Here is a table of points, one per row:
array([-10, -44, -1, -48, -16, 79, -22, -26, 23, 10, -28, 44, -39, -1, -9, 10, 26, -10,
       10, 41, 54, -33, 21, -48, 13, -25, 0, 42, -30, 44, 35, -23, 14, -53, -13, 10,
       -39, 42, -7, 54, 3, 37, -37, 42])
array([-4, 28, 31, 29, -1, 72, -1, -42, -43, -23, 22, 40, 5, -43, 37, 20, -27, -15,
       -13, -32, -34, 4, -31, -21, -6, 48, -22, -53, 47, -26, -20, 13, -8, 25, -1, -30,
       51, 13, 13, -5, -21, -31, -10, 61])
array([62, -31, -56, 25, -20, -25, 37, 20, 40, 15, 6, -11, -43, 51, -35, 33, -37, -41,
       -49, -50, -21, 1, 34, 25, 40, 30, -24, -29, -20, -42, -25, 41, 14, -38, 51, 13,
       41, -20, -34, 54, 43, -14, -53, -5])
array([-40, 29, 39, -33, 18, 27, 35, 24, 7, -21, -35, 13, -29, -23, -46, -45, -7, 9,
       -23, -45, 5, -29, 9, 54, -25, 15, -10, 18, 22, 11, -58, 31, 36, 37, -50, -37,
       -28, 5, 35, -18, 45, 35, -18, -48])
array([-42, 3, -34, 37, -3, -16, -2, 5, 20, -42, 25, 29, -4, -59, -17, 25, -13, -34,
       -33, 58, 0, 77, -43, 51, -22, 34, 15, -9, -34, -17, 37, -3, -38, -26, -31, 40,
       -48, -16, -36, 13, 21, -16, -62, -27])
array([-52, 15, 58, 22, 42, -40, -10, -41, 3, -37, 30, -21, -31, 49, 21, 32, 13, -1,
       -6, 41, 50, -11, 36, -7, 18, 43, 47, 1, 19, -9, -27, 20, -5, -14, -3, 11,
       -4, -15, 32, 8, 4, -25, -19, 16])
array([29, 21, -18, -28, -3, 17, -3, -53, -44, -60, 15, -22, -25, 29, -10, -29, -57, 47,
       44, 24, -26, 29, -32, -16, 58, -46, -12, 6, 31, -61, 50, -39, 47, 11, -36, 5,
       -5, 8, -34, -18, 63, -47, 11, 7])
array([32, 3, 10, -14, 12, -30, 49, -19, 36, -39, -7, -41, -13, -40, 40, -32, 59, -4,
       15, 58, 34, -14, -30, -42, 67, 39, 29, -53, -17, 29, 32, 82, -30, 24, 2, -15,
       24, 33, 44, 9, 28, 38, 24, -39])
array([30, 14, -2, -3, 56, 54, -53, -42, 36, 21, -38, -41, 40, 13, 7, 39, -55, -35,
       34, 17, 46, -12, 25, 41, 1, -10, 30, -8, -8, -39, 30, 23, -45, -16, 43, 16,
       -7, -61, 39, -34, 29, 36, 21, -22])
array([30, -7, -4, -12, 11, 24, 52, -20, 31, -30, -42, -25, -13, 31, 47, -28, 56, -56,
       -23, -30, 20, -5, 38, -2, 6, -36, -24, -53, -34, 34, 45, -49, -2, -6, -44, 41,
       -21, 36, 16, -32, 27, -56, 5, 39])
array([18, -49, 28, 46, -4, 19, 24, -18, 23, 1, -58, -35, 33, -1, -6, 40, -28, 42,
       6, -30, 19, 73, 35, -46, -19, -6, 42, 20, -49, 28, 39, 18, 6, 4, -12, 13,
       46, 20, 42, -22, 26, 3, 35, -3])
array([40, -39, 44, -58, -37, -52, 13, -35, 19, -25, -31, 48, 41, -43, 41, 65, -16, -13,
       50, -35, 51, -28, 35, 6, 24, -33, -48, 52, 48, -43, -29, 13, -19, 50, -41, 46,
       5, 29, -58, 51, -50, 19, 27, -22])
array([10, 15, 10, -3, 41, -39, 8, -7, -17, 17, 11, 6, -8, -18, 6, -59, -56, -25,
       -10, 35, -3, -32, -3, -56, -39, 23, -12, -25, -41, 51, -13, -30, -44, 7, -25, 39,
       22, -39, -19, 50, -3, -22, -55, -41])
array([-39, -35, -2, -22, 8, -27, 32, -34, -67, 44, 20, -20, 57, 32, -42, 10, -29, -54,
       5, 17, 25, 49, 0, -11, 18, 29, -6, -43, 12, -11, -2, -25, -33, -18, 28, -41,
       -53, 41, -6, -50, 26, 48, 41, 9])
array([46, 63, 13, -12, -42, 12, -50, -22, -21, 51, 24, -29, 5, -34, 12, 20, 39, -3,
       -61, -18, -8, 27, -11, 18, 39, -17, 16, 7, 28, 12, -17, -43, 46, 1, -24, -28,
       45, -8, 17, -7, -32, 51, -21, -2])
array([50, 3, 56, -38, -20, 31, -27, 46, 15, 3, 32, 59, 40, 56, 0, -20, 21, 18,
       -47, -5, 27, 38, -61, -18, 44, -30, 2, 26, -11, -31, -31, 6, 4, 38, 28, -61,
       -19, -41, -3, 9, -21, -49, -26, 4])
array([-44, -41, 40, 26, -18, -27, -56, 11, 27, 33, -66, 2, 17, -36, 37, -63, 26, 31,
       -7, -9, -26, -26, -38, 39, 46, -26, -35, -1, -3, -59, -8, -27, -3, -15, -11, -23,
       -9, 32, 56, 38, -21, 16, -28, -36])
array([-38, 49, 3, -42, 47, -31, 20, -29, 52, -20, -23, 21, 53, 14, -23, -18, 20, 15,
       -48, -40, -67, -55, -44, -10, -52, 7, -20, 50, -3, -36, 18, 14, 21, 2, 41, -1,
       2, 12, 19, -21, -6, 33, -6, 3])
array([42, -25, -45, 51, 47, 13, -48, -2, 40, -42, -35, 40, 7, -25, -13, 2, 25, 21,
       -9, 19, -52, -9, 52, -41, 53, -41, -7, -8, 49, 55, -48, -16, -20, 27, -32, 13,
       -41, 34, -41, -67, -20, 16, -38, 36])
array([21, -9, -12, -63, -31, 9, -20, 27, -13, 13, 12, 4, 46, 6, -21, -41, -19, 4,
       30, 21, -43, 22, 30, 40, -40, -44, 51, -64, 2, 26, 34, 44, 31, -16, 26, 24,
       -34, -30, 20, 31, -48, -28, 22, 37])
array([49, 10, -30, -4, -29, -11, 10, -1, 18, 43, -12, 19, -21, 38, -52, -4, 19, 18,
       55, 27, -32, -2, 5, 30, -42, 51, -3, 19, 25, 10, -13, -9, -15, 11, -49, -14,
       -24, -11, 69, 32, -25, -42, 14, 40])
array([41, -3, 14, 33, 13, -18, -3, 2, -20, -49, 35, -31, -7, -53, -37, 6, 37, 4,
       14, -57, 21, -31, 11, -30, -23, 34, 17, -40, -14, -36, -3, -23, -9, -43, 7, 5,
       -43, -34, -41, 30, -22, -20, 6, -32])
array([-14, -43, -30, 36, 28, -10, 18, -1, -23, 51, 27, -2, -38, 5, -16, -65, -21, 34,
       -56, 15, 51, -29, -39, -8, -6, 25, -57, 17, -27, 7, 5, 50, 4, -22, -39, 42,
       13, -37, -32, -51, -64, 5, 77, -10])
array([-47, 32, -25, -12, -63, -13, 21, 16, -31, -38, -48, -39, -5, -1, 12, 21, -5, 35,
       -32, -27, -17, 3, -20, 18, 23, 28, -19, 8, 17, 33, -22, -25, 18, 49, 8, -34,
       -41, -64, -23, -10, 0, 56, -34, 36])
array([7, 35, -29, 5, -4, 8, -21, 0, -46, 30, -28, -26, 35, 36, -7, 37, 27, 47,
       -18, 21, 13, -8, -38, 42, -56, -38, 22, 10, 2, 27, -56, 44, -18, -3, 23, 5,
       -21, 36, -25, 61, 39, -13, 48, 29])
array([-9, -29, -31, 28, -18, 0, 65, 54, -30, 53, 39, -38, -28, 0, -15, 64, -9, 16,
       -14, -22, 12, -27, -53, -37, -21, -50, 6, 6, -24, -46, -21, 15, -4, -23, -36, 42,
       -28, -14, 4, -59, -44, -16, -45, -46])
array([19, -31, 29, 15, 23, -25, 29, 16, -3, -22, 50, 11, -28, 19, 46, -50, 4, -2,
       -21, 21, -17, -27, 12, -25, -36, 18, 52, -11, -11, -15, 14, -51, -35, -12, -44, 16,
       40, -31, -13, 46, 23, 76, 24, -12])
array([-48, 44, 8, 20, -12, -8, 25, -28, 21, -18, -9, -21, -49, -44, -42, 23, -18, -33,
       -25, 29, -13, 28, 34, 2, 9, -51, 36, 29, -10, -25, -39, -11, -42, -24, 49, 2,
       22, -23, -3, 4, -13, -35, 50, 1])
array([34, 42, -22, 38, 5, 11, -12, 33, -42, 19, -29, -2, -4, 21, -21, -3, 0, -46,
       41, 55, -43, 0, 41, -4, -22, 12, 5, 50, 9, -26, 69, 47, 51, 35, 15, -33,
       -40, -25, 0, 42, -49, -18, 21, 24])
array([-6, 39, -6, -27, -45, 16, -31, 34, -60, 9, 41, 31, 0, 52, 26, -5, 20, 44,
       -25, -10, -25, 7, 59, 35, -14, 26, -35, 32, -6, 47, 4, 38, -27, -22, 37, 38,
       -20, 37, 42, -9, 18, 23, 8, -68])
array([-53, 5, -34, 5, -33, -33, -39, 64, -21, -12, -14, -24, -6, 20, -43, 28, -28, -54,
       17, -25, 1, -45, -27, 5, 60, 30, 56, 20, -26, 24, 10, 11, -24, -31, -38, -15,
       65, 0, -41, 2, -12, -48, 39, 2])
array([34, -44, -46, -24, 43, -21, -1, 11, -30, 25, 59, 23, -33, -73, 31, -8, 30, 12,
       44, -26, -24, -29, 2, 38, -21, 2, 4, 69, -19, 27, 12, -16, -9, 19, 35, -50,
       -25, 35, 47, -35, 4, -15, -5, 29])
array([-46, -12, 3, 10, 37, -23, 37, -26, 3, -31, -9, 19, 26, 2, -35, -30, 29, 47,
       33, -48, 21, 12, -4, 24, -22, -27, -33, 18, 50, 47, 62, -10, -3, -14, 14, -22,
       69, -39, -30, -24, 28, 25, -56, -14])
array([-29, 44, 19, 51, 6, 47, 4, 9, 46, 10, 68, 1, 29, 32, 29, 16, -51, -8,
       68, -43, -2, 31, -42, 10, 30, -18, -29, -43, -22, 7, -17, -43, 39, 28, 34, 3,
       21, 40, -16, 19, -43, 45, 21, 25])
array([-14, 2, 51, -17, 31, -1, 6, 26, 59, 48, 19, 37, -9, -39, 34, 62, -18, 22,
       17, 62, -47, -30, -15, -9, -10, 47, -51, -44, 12, 39, -4, -42, 69, -18, 23, -24,
       37, 17, -23, -31, 42, -20, 35, -14])
array([-31, -24, -53, -45, -23, 37, -25, 61, -18, -18, -31, 1, 33, -1, 32, -35, 39, 15,
       14, 44, 38, 45, 40, 5, -17, -9, 6, -15, 22, -59, -53, -44, 25, 37, 54, 3,
       76, 12, -10, -15, -34, -34, -28, 0])
array([-27, -34, 24, 27, -44, -27, -61, -13, 10, 32, 9, -20, -36, 28, 33, -20, 5, -47,
       24, -50, 13, 38, 11, -53, -58, -36, 11, 0, 16, 23, 8, 22, 6, 11, 9, -3,
       -29, 22, 1, -47, 57, -15, 13, 1])
Along one direction, these points spread out more than along any other. Take the direction at right angles to it along which they spread out most. Go by this last direction. How far along it is each point below, from 0 to 99? The average is 50, and the first point in the table lies past the average. One standard deviation of the points above along it is 16.
array([-6, 39, -6, -27, -45, 16, -31, 34, -60, 9, 41, 31, 0, 52, 26, -5, 20, 44,
       -25, -10, -25, 7, 59, 35, -14, 26, -35, 32, -6, 47, 4, 38, -27, -22, 37, 38,
       -20, 37, 42, -9, 18, 23, 8, -68]) -> 35
array([19, -31, 29, 15, 23, -25, 29, 16, -3, -22, 50, 11, -28, 19, 46, -50, 4, -2,
       -21, 21, -17, -27, 12, -25, -36, 18, 52, -11, -11, -15, 14, -51, -35, -12, -44, 16,
       40, -31, -13, 46, 23, 76, 24, -12]) -> 67
array([-47, 32, -25, -12, -63, -13, 21, 16, -31, -38, -48, -39, -5, -1, 12, 21, -5, 35,
       -32, -27, -17, 3, -20, 18, 23, 28, -19, 8, 17, 33, -22, -25, 18, 49, 8, -34,
       -41, -64, -23, -10, 0, 56, -34, 36]) -> 49
array([-44, -41, 40, 26, -18, -27, -56, 11, 27, 33, -66, 2, 17, -36, 37, -63, 26, 31,
       -7, -9, -26, -26, -38, 39, 46, -26, -35, -1, -3, -59, -8, -27, -3, -15, -11, -23,
       -9, 32, 56, 38, -21, 16, -28, -36]) -> 69
array([-14, -43, -30, 36, 28, -10, 18, -1, -23, 51, 27, -2, -38, 5, -16, -65, -21, 34,
       -56, 15, 51, -29, -39, -8, -6, 25, -57, 17, -27, 7, 5, 50, 4, -22, -39, 42,
       13, -37, -32, -51, -64, 5, 77, -10]) -> 47
array([-53, 5, -34, 5, -33, -33, -39, 64, -21, -12, -14, -24, -6, 20, -43, 28, -28, -54,
       17, -25, 1, -45, -27, 5, 60, 30, 56, 20, -26, 24, 10, 11, -24, -31, -38, -15,
       65, 0, -41, 2, -12, -48, 39, 2]) -> 31
array([49, 10, -30, -4, -29, -11, 10, -1, 18, 43, -12, 19, -21, 38, -52, -4, 19, 18,
       55, 27, -32, -2, 5, 30, -42, 51, -3, 19, 25, 10, -13, -9, -15, 11, -49, -14,
       -24, -11, 69, 32, -25, -42, 14, 40]) -> 28
array([21, -9, -12, -63, -31, 9, -20, 27, -13, 13, 12, 4, 46, 6, -21, -41, -19, 4,
       30, 21, -43, 22, 30, 40, -40, -44, 51, -64, 2, 26, 34, 44, 31, -16, 26, 24,
       -34, -30, 20, 31, -48, -28, 22, 37]) -> 17
array([46, 63, 13, -12, -42, 12, -50, -22, -21, 51, 24, -29, 5, -34, 12, 20, 39, -3,
       -61, -18, -8, 27, -11, 18, 39, -17, 16, 7, 28, 12, -17, -43, 46, 1, -24, -28,
       45, -8, 17, -7, -32, 51, -21, -2]) -> 51
array([-52, 15, 58, 22, 42, -40, -10, -41, 3, -37, 30, -21, -31, 49, 21, 32, 13, -1,
       -6, 41, 50, -11, 36, -7, 18, 43, 47, 1, 19, -9, -27, 20, -5, -14, -3, 11,
       -4, -15, 32, 8, 4, -25, -19, 16]) -> 54
array([62, -31, -56, 25, -20, -25, 37, 20, 40, 15, 6, -11, -43, 51, -35, 33, -37, -41,
       -49, -50, -21, 1, 34, 25, 40, 30, -24, -29, -20, -42, -25, 41, 14, -38, 51, 13,
       41, -20, -34, 54, 43, -14, -53, -5]) -> 33
array([-39, -35, -2, -22, 8, -27, 32, -34, -67, 44, 20, -20, 57, 32, -42, 10, -29, -54,
       5, 17, 25, 49, 0, -11, 18, 29, -6, -43, 12, -11, -2, -25, -33, -18, 28, -41,
       -53, 41, -6, -50, 26, 48, 41, 9]) -> 41
array([10, 15, 10, -3, 41, -39, 8, -7, -17, 17, 11, 6, -8, -18, 6, -59, -56, -25,
       -10, 35, -3, -32, -3, -56, -39, 23, -12, -25, -41, 51, -13, -30, -44, 7, -25, 39,
       22, -39, -19, 50, -3, -22, -55, -41]) -> 60
array([-14, 2, 51, -17, 31, -1, 6, 26, 59, 48, 19, 37, -9, -39, 34, 62, -18, 22,
       17, 62, -47, -30, -15, -9, -10, 47, -51, -44, 12, 39, -4, -42, 69, -18, 23, -24,
       37, 17, -23, -31, 42, -20, 35, -14]) -> 69
